In the rows, zero is written as 128.
One turn sends every row of this set to another row. A few are shown first. Where does it send the rows asked after them?
K_278: [120 161 166 123 109 134 111 107 114 114 151 103 158 131 143 160 134 142
 168]
K_733: [105  87 129 161 110 132 135  90 142 117 131 116 125 138 108 114 108  91
 155]
K_717: [133 116 139 124 166 123 115  79 123  73 134 125 143 127 161 136 149 138
 112]
K_270: [148 104 135 169 112  97 124 126 133 157 125 140 154 134 154  92 140 136
  99]
K_285: [133 116 158  97 152 138 112 126 107  86 114 121 135  95 129 103 131 147
 120]
K_126: [109  98 134 101 141 153 134 115  98 113 128 108 127 130 114 150 144 144
  85]
K_345: [ 92 141 148  91 130 143 124 104 135 151 141 139 163 166 146 121 143 141
  89]
K_397: [113 102 133 134 110 136 141 154 166 105 160 120 136 148 159  81 156 158
 135]
K_114: [121 110 138 161 131 139  98  92 146 127 164 134 135 153  95 117 130 137
 187]
K_542: [ 76 128 151 163  89 135 102  99 136  91 117 137 100 135 149 135 128 115
 108]
K_244: [103  94 135 186 123 115 101 130 101 130 146 156 151 133 140  86 159 159
 134]
K_351: [129 115 140 163 109 117  98 120 116 172 145 168 160 147 119 125 159 152
 116]
K_324: [ 84 122 134 128 154 141 124 115 126 105 161 105 159 152 174  90 149 169
 132]
K_124: [126 120 128 161 132 146  92  95 167 137 135 108 106 119 108 124 104 126
 145]
K_260: [100 105 156 150 117 145 105  90 128 138 141 151 103 151  88  88 116 122
 146]
K_168: [109  87 105 160 117 124 119 149 139 149 135 146 163 100 142 116 155 147
 124]
K_995: [150 114 148  95 120 128 157  98 122 104 155 127 129 118 139 148 163 138
 129]
K_556: [127 123 149 100 110 132 109 145 176 133 126 153 167 155 138 102 133 134
 110]
K_211: [ 73 152 173 120  99 142 120 106  97 103 132 126 111 110 147 108 127 131
 134]
K_910: [107 126 142 166 101 141  90 132 133 100 133  88 146 151 125 171 124 135
 139]

K_910 moves to K_556
K_260 moves to K_244
And these:
K_270 moves to K_733
K_278 moves to K_345
K_285 moves to K_717

One turn sends every row of this set to another row. A few are shown first. Where does it send the rows asked after them?
K_15: [137  91 111 111  81 150  85  97  72 124 118 143 104 113 109 148 128 117
  71 167 134 149 120 164 119 134 145 108 130 126 126 115 130 133 125 125
  86]
K_54: [122 116 103 117 105 142  94 115 122 156 155 119 140 138 134 124 126 130
  72 124 157 160 115 115 157 129 156 106 143 146 167 104 140 135 142  62
 174]
K_953: [110 125 126 126 132  95 114  86 110 140 128 156 119 120  83 129 151 120
 116 115 109 138 135 145 116  67 155 124 116 151 123 132 131 177  95 135
 120]
K_205: [146 126 132  97 127 126 129 107  82 126 132 112 133 144 158 157 153 144
 139 147 130 116 177 156 148 118 121  93 135 155 120 122 161 123  99 160
 102]
K_802: [143 142 136 117 113 132 152 112  87 112 120 106 139 110 112 134 168 110
  76 108 132 110 126 145 138 145 147 133 133 122 158 134  88 112  99 160
 121]
K_445: [109 150 124 106 137 100 139  89  93 134  88 140 125 130 146 173 137 137
 153 130 152 120 128 103 142 153  90 112 131 145 128  97 137 110 139 124
 119]
K_585: [113 106 119 117 203 137 132 104 111 158 126 116 141 163  95 140 112 158
 103 137 134 125 140  89 143 115  94 119 150 134 116 127 158 138  98 117
 122]
K_304: [144 117 125 141 150 135 117 116 133 160 158 142 131 173  94 127 134 157
 136 125 130 110 143 100 141  92 108 109 124 137 128 140 182 147 120 139
 148]
K_770: [116 114 117 151 125 159 133 130 115 126 139  98 132 135  93 129 119 131
  67 125 125 176 148 118 137 167 174  97 114 130 151 109 133 164 144 114
 111]
K_347: [ 99 108 117 135  95 114  61 157 127 149 118 126 145 155  83 116 106 130
  90 141 117 166 134 121 158 139 150  80 155 138 125 136 125 133 117 101
 131]
K_546: [112 109 130 117 149 130 150 107 103 154 144 160 124 160 117 156 167 126
  79 117 129 108 139  81 139 126 153 135 137 138 153 118  81 115  78 135
 122]
K_400: [118 114 130 143  73 123 112  79  96 135 101 127 143 115 152 134 170 147
  95 123 121 119 121 114 151 117 109 109  99  94 153 111 117  96 100 109
 175]
K_380: [137 107 112 126 178 125 127 110 118 145 139 111 125 148 102 128 113 191
 126 138 157 104  93  99 135  95 128  96 136 136 131 134 126 148 149 145
 140]
K_694: [160 141 159 110  99 119  96 133 109 121 144  99 131 124  97 132 143 153
 150 117 137 163 127  89 123 147 156  97 120 112 107  99 139 114 149 104
 150]
K_612: [140 142 127 108 128 135 109 124 113 165 103 110 149 117 131 150 118 169
  97 141 177 148 172 100 120 151 157  71 137 143 116 128  85 106 112 102
 122]
K_102: [106 153 160 142  97 103 100  83  88 129 106  96 161 121 104 130 138 116
 115 139 108 146 118 149 125  95 123 114 134 114 128 142 108 134  66 103
 101]
K_191: [104  81 147  96 112 110 105  89  83 125 108 108 130 156 130 144 143 160
  97 133  99 117 107  76 146  80 140 104 107 104 117 108 108 146 129 117
 164]
K_947: [132 120 129  99 131 139  98 104 140 165 126 109 165  82 114 125 150 143
 133 127 112 169 180 127 144 158 145 134 132 157 132 138 155 136  98  99
 147]
K_476: [123  84 135  99  72 156 104 131 102 149  82 127 153 136 123 174 132 112
  91 151 106 142 132 134 126 108 134 125 161  97 172 130 127 141 130  89
 119]
K_152: [145 117 122 147  75 134 100  93 129 125 121 160 135 130 151 159 147 100
  90 145 126 152 105  98 127 143 134 144 153 134 169 111 125 125 147 118
 101]
K_215: [122 109 138 117 110 132 127 109  88 152 114 104 137 137 130 151 141 164
 210 131 131 137 138 137 143 108 111 121 160 116 144 119 104 139 123 130
 123]

K_694 moves to K_612
K_802 moves to K_102
K_476 moves to K_152
And these:
K_54 moves to K_770
K_380 moves to K_585
K_191 moves to K_546
K_445 moves to K_205

